(in the rows, 128 means zero)
First come named moves, each a turn or a mirror, each shown by rows before and after it. For each pair of rows after them, which moves, in which order, take the first row to the second? The first pair is done for you.
move Devup:
[127 142  97  85 172 112 112 138  76 136  94 128  77] |-> [173  85 133 138 129  90 192 146 140 103 139 152 148]
[143  77 158 146 110 109 174 178 134 106 106 152 163] |-> [ 99 131 125  99 147 129 102 168  75 135  67 131  99]
[135 145 129 127 144 102 102 146  87 137 119 124 123] |-> [156 123 145 151 128  92 134 148 115 124 136 128 153]
[166  93 141 126 124  98 169 143 154 136 142 159 151] |-> [128 143 109  84 160 116 104 137 102 164 102 135  95]
move rivum:
[151 148 128 120 153 113 150 158  76 137 101 115 121] |-> [125 148 143 131 136 148 107 158  81 158 100 120 143]
[129 127 150 125 134 154 113 139 109 205 137 129 118] |-> [158 123 131 116 152 113 161 140 107 181 140 125  94]
[164 118 121 129 137  92 188 134 130  96 140 124 115] |-> [104 120 161 152 102 168  91 128 137 146 137 131 165]
[176 166 117 152 150 102 141 129  93 126 112  88 119] |-> [144 170 139 166 129 146  89 124 100 153 108  89 146]
move Sizel:
[ 93 177 116 146 121  86 113 100 134 147 148  54 114] |-> [108 168 102 104 156  91 108 119 103 180 141  87  78]
[127 139 133 132 139 119 125 124 124 124 142 110 113] |-> [132 134 130 124 145 121 125 131 117 129 138 121 108]
[121 130 151 137 131 132 108 152 103 136 109 141 143] |-> [115 135 156 149 118 131 111 142 117 123 115 127 153]
[131 113 111  94  89 142 125  90 156 108 145 157  98] |-> [139 105 113  85  94 139 125 104 148 111 139 175  95]

Each pair is two moves apart.
[111 134 136 159 132 121 126 107 144 117 120  97 146] |-> [101 145 118 134 154 128 110 104 127 140 113  99 112] | Devup then Sizel
[149 109 144 127 122 138 110 163 111 102 109 143 146] |-> [126 139 133 142 104 136 109 107 139  97 133  88 140] | Sizel then Sizel
[140 136 147 133  83 131 143  72 141 121 187 103 161] |-> [134 169 110  93 121 109 137  72 101 122 163  90 101] | Devup then rivum
[148 139 154 125 121 130 197 131 123 140 140  68 106] |-> [110 157 161 122 116 170 135 127 109 168 125  66 110] | Devup then rivum
[143 130 137 133 131 120 139 141 119 106 123 105 143] |-> [125 137 141 134 126 139 112 142 114 118 119 106 145] | rivum then Devup
[118  90 150 158 131 132 116 138 154 185 147 159 126] |-> [139 106 121 132 162  96 150 141 132 166 133 149  80] | Devup then rivum
[151  93 134  94 150 156 117 167 118 190 134 191 107] |-> [157  76 161 146 112 144 141 172 146 148 141 183 174] | Devup then Sizel
[138 125 147 135 118 151  95  95 136 159 151  89 139] |-> [153 110 142 107 140 155  91 125 111 176 136 127 122] | Sizel then Sizel
[135 104 101  79 121 128 124 125 175  87 128 169 118] |-> [134 106 102  79 122 130 115 135 167  81 113 175 122] | Devup then Sizel
[105 126 130 111 104 137  93 106 156  92 122 137 139] |-> [108 128 120  87 126 139  86 108 142 115 118 151 115] | Sizel then Sizel
[129 120 144 125 125 146 138 135 133 136 109 169 146] |-> [133 124 143 134 118 130 160 128 147 114 114 152 151] | rivum then Sizel
[116 163 114 102 144 143  96 136 113 107  92 126 103] |-> [154 118 136 137 117 121 161 145 158  79 124 141 148] | rivum then Devup
[146 126 128 130 148 123 158 151  98 158 114 137 109] |-> [128 121 147 141 129 151 126 148 109 176 120 141 138] | Devup then rivum
[117 114 151 127 121 170 156 109 125 197 182 119 112] |-> [129 126 128 107 143 148 174 111 107 185 171 112  79] | rivum then Devup
[ 87 144 139 145  84 147  86  97 141  78 118 106 185] |-> [ 99 132 136 144  79 144 123  75 175  89 157 105 178] | Sizel then Devup
[184 126 170  97 136  97 151 131  98 155 118 135 143] |-> [158 138 176  95 132 124 104 126  90 177 109 131 150] | Devup then rivum
[ 90 178 133 177 131 122  95 107  91 145 101  71 141] |-> [144 122 160 206 108 105 168 118 139 133 143 106 184] | Sizel then Devup
[148 140 114  90 128 121 162 134 136 148 126 127  81] |-> [163 121 139 121 110 111 173 166 139 119 115 145 130] | Sizel then Sizel
[ 99 136 109 120 137 138 115 139  86 125 108  94 108] |-> [112 122 125 132 134 135 118 166  82 110  93 114 132] | Sizel then Sizel
[141 138  95  73 164 124 124 136 104 142 114 154  71] |-> [157  87 147 133 103 143 152 140 167 137 154 178 160] | rivum then Devup
[151 117 144 121 139 111 150 118 124 119 162 147 126] |-> [145 123 145 109 150 117 128 136  97 121 136 155 118] | Devup then Sizel
[161 144 140 146 137 120  72 163  82 201 163 148 139] |-> [154 144 160 188 105 114  80 157 104 169 169 126 181] | Sizel then Sizel
[152 149 105 120 120 114 147  98 159 145 177 106 100] |-> [127 158 113 125 111 145 106  95 156 166 173 106 108] | Devup then rivum
[163 102  97  80 122 105 149 102 129 111 130 150 102] |-> [117 111 119  93 101 159  75  97 125 148 125 151 130] | Devup then rivum
[112 113 106  84 130 146 102 132 127 107 141 158 125] |-> [129 101 110  88 129 130 132 135 141  92 151 160 133] | rivum then Devup
[140 130 128 148 156 137 108 143 108 125  88 153 118] |-> [129 138 133 179 131 130 111 120 131 103  98 121 142] | Sizel then Sizel
[123 124 153 147 109 147 118 129 133 143 133 105 149] |-> [147 130 127 127 138 108 159 131 116 124 129 101 110] | Devup then rivum
[180 104 121 115 142  98 192 145 141 111 152 149 108] |-> [105 118 152 129 108 188  71 136 137 171 143 150 145] | rivum then Devup
[117 125 152 124 171 128 141 152  90 168 140 166 103] |-> [110 127 164 135 164 128 127 166  80 151 122 164 124] | Sizel then Devup
[143 124 123 115 154 117 144 150 113 104 129 125 117] |-> [131 132 121 115 155 120 130 152 106 100 120 118 117] | Sizel then Devup
[ 81 141 122 135 137 165 106 115 161 167 162 115  96] |-> [112 106 139 129 150 165 109 179 132 166 132 172 113] | Sizel then Sizel
[116 143 169 149 105 138 117  93 176 118 139 123 164] |-> [114 154 155 128 114 140 117  75 177 141 154 116 132] | Sizel then Devup
[128 135 126 110 127 132  97 143 123  94  95 154 148] |-> [122 136 128 128 106 127 109 123 147  83 116 133 162] | Devup then Sizel
[155 113 165 172 109 111 189 104 182 139 172 113 148] |-> [113 169 121 118 148 131 133  70 144 184 156  85  68] | Sizel then Devup
[116 135 133 142 127 133 100 145  86 139  99 123 148] |-> [139 134 120 142 135  98 146 140  89 111 104 111 128] | Sizel then rivum
[ 89 151 116 108 113 163  58 102 189 147 137 122 129] |-> [149 137  81  62 164 106 136 128 159 125 132 146  67] | Sizel then rivum
[105 113 166 158 131 128 146 101 158 156 166 103 149] |-> [ 99 129 149 114 170 138 106 122 109 183 130 121 106] | Devup then Sizel
[128 134 115 156 129 137 157  97 141 186 196 104 119] |-> [125 147 103 138 141 130 154  98 122 184 186  97 100] | Devup then rivum
[149 113 152 140 153 118 118 161 106 127 125 153 155] |-> [146 125 143 128 164 116 111 162  92 129 116 148 134] | Devup then rivum
[103 148 156 136  99  98 159 120 125  55 128 125 127] |-> [ 97 166 128  97 129 107 146 100 110  94 135 122  69] | Sizel then Sizel
[ 79 181 154 190  96 139 105  76 130 149 148  40 149] |-> [121 185 100 118 163 100 152  77  93 166 149  57  52] | Sizel then rivum
[131 115 159 161 122 139 142 118 130 165 156 112 145] |-> [141 133 128 127 156 110 159 119 101 153 141 103  98] | Devup then rivum
[100 134 135 149  83 162  89 105 155 133 123 120 158] |-> [106 136 111 105 120 173  79 109 130 170 118 142 111] | Sizel then Sizel
[ 96 164 151 169 104 131  97  97 130 144 133  53 149] |-> [132 168 123 146 135  77 156  99 121 110 132  48 108] | rivum then Devup
[100 124 101 120 109 146  93 145 111  81  91 139 163] |-> [ 84 145  88 115 110 148  88 115 117  92 107 115 144] | Sizel then Sizel
[102 105 147 136 121 151 123 129 180 159 136 171 152] |-> [132 105 128 131 134 106 184 129 181 122 146 161 131] | rivum then Sizel
[128 123 140 147 133  89 165 119 148 116 151 118 155] |-> [ 94 159 122 116 156 111 108 114 111 141 123 104 116] | Devup then rivum
[157 119 133 149 179 127 151 150  82 171 135 123 124] |-> [143 117 148 160 164 151 130 149  91 184 139 130 144] | Devup then rivum
[128 128 139 121 166 125 104 138 104 187 137 131 104] |-> [160 101 148 137 154 104 158 144 130 164 156 141 124] | rivum then Devup
[101 128  86 120 126 140 116  98 159 151 116  90 140] |-> [113 117  82 105 135 142 130 100 163 163 128 103 129] | Devup then Sizel
[169 109 146 174 109 125 186 169 147 161 157 152 132] |-> [135 124 151 187  90 151 156 138 165 173 168 125 146] | rivum then Sizel
[125 155 134 126 156  88 159 150 157 141 130  88  76] |-> [ 95 151 159 124 145 141  94 162 149 183 121 108  94] | rivum then Sizel
[115 161 133 119 159 127  95 138  79 168  97  90  93] |-> [148 104 180 177 103 131 148 145 144 147 143 114 181] | Devup then rivum
[117 136 153 158 125 121  92 135 143 116 107 163 157] |-> [143 141 130 141 152  84 134 139 131  94 101 160 121] | Devup then rivum
[121 147 110 127 139 118 110 121 117 112 103 117 121] |-> [128 134 115 140 125 112 137 105 146 104 132 113 135] | Devup then Sizel
[119 155 112 125 125 118 117 110 127  91 110 100 118] |-> [132 145 108 104 146 123 115 134 107 105  97 129 100] | Sizel then Sizel
[127 143 131 129 143 114 120 158  77 103  79 124 128] |-> [135 119 153 160 116 120 142 161 110  97 101 135 171] | rivum then Devup
[150 142 136 173 111  74 190 104 139  81 139  72 148] |-> [ 87 192 122 142 130 127  83  95  93 130 102  57 114] | Devup then rivum
[134 107 135 145 129 119 100 170  87 108  98 123 177] |-> [139 124 123 153 124  89 141 142 105  80 114  83 165] | Sizel then rivum
[117 154 125 150 118 114  78 134 121 112  92  88 149] |-> [119 160 110 120 140 118  72 133 104 136  93  97 117] | Sizel then Sizel
[154 103 100  90 138 112 137 183 134  93 104 185 130] |-> [121 106 131 135  93 131 105 168 158  84 109 162 184] | Sizel then rivum
[102 136 111 122  99 129 147 108 142 106 129 143  91] |-> [115 121 114 112 110 128 148 133 127 107 116 170  91] | Sizel then Sizel
[158 135 130 153 132 107 133 152 134  82  77 187 167] |-> [132 163 123 157 131 113 103 142 121  77  62 161 163] | Devup then Sizel
[124 134 146 136 148 123 124 131  86 182 136 106 113] |-> [139 119 156 160 127 115 153 121 118 171 159 105 140] | Devup then Sizel
[122 102 116  83 131 157 114 104 155 138 139 125 106] |-> [139  78 138  96 131 155 122 145 146 119 122 157 138] | Sizel then Sizel
[167 110 158 106 169 163 152 145  95 201 130 155 110] |-> [169  99 166 115 154 167 157 145 107 201 139 159 126] | Devup then rivum
[163 147 106 101 156 117 166 112  98 150 146 106  56] |-> [149 104 168 160  88 166 146 115 157 164 177 129 152] | rivum then Devup
[128 150 109 130 155 112 113 134 100 140 134  90  92] |-> [126 117 149 170 112 138 114 133 140 144 160 105 156] | Devup then rivum
[127 138 139 147 141 121 166 143 127 105 114  77 151] |-> [100 148 145 144 136 149 125 140 119 125 107  76 160] | rivum then Devup
[121 124 156 176  89 127 117 151 128 110 116 130 178] |-> [129 145 125 165 100  92 157 116 143  90 137  93 141] | rivum then Sizel
[135 139 114  90 124 119 142 107 129 129 133 113 106] |-> [120 128 135 112 100 149 117 105 145 145 141 121 141] | Devup then rivum
[109 171 135 170 114  84 109 152  84 135 108  83 113] |-> [118 147 157 199  89  87 125 153 114 130 128  90 150] | Devup then rivum
[152 129 137 115 126  81 191 135 120  98 121 104 106] |-> [ 98 129 178 145  87 160  99 128 133 144 121 113 160] | rivum then Devup
[127 114 132 113 131 143  87 181 107 118  78 189 145] |-> [149 116 129 140 117  93 148 171 127  57  89 157 157] | Sizel then rivum
[155  83 111  97  83  96 176 116 214  70 125 129 127] |-> [ 98 101 124 104  59 158  94  89 220 121 135 116 144] | Sizel then rivum
[116 128 140 139 142 132 122 146  79 166 115 131 130] |-> [142 113 140 145 141 108 166 148  92 145 127 134 138] | rivum then Devup
[129 128 115 114 134 134 129 114 145 130 134 121 105] |-> [144 110 123 116 135 133 142 135 143 129 132 142 111] | Sizel then Devup
[123 144 120 112 155 130 123 143 140 126 104 105 111] |-> [144 120 135 129 144 122 147 158 152 114 110 123 136] | Sizel then Devup
[138 128 142 115 149 135 133 145 103 169 131 136 110] |-> [137 116 164 152 120 128 142 153 123 134 128 127 160] | Sizel then Sizel
[131 122 142 140 104 121 154 104 161 102 143 136 151] |-> [124 137 114 104 131 131 141  86 147 141 147 135  99] | Sizel then Sizel
[126 162 108 156 110 108 146 104 135 103 112 105  91] |-> [150 137 114 157 110 103 174 115 149 109 123 129  95] | Sizel then Devup
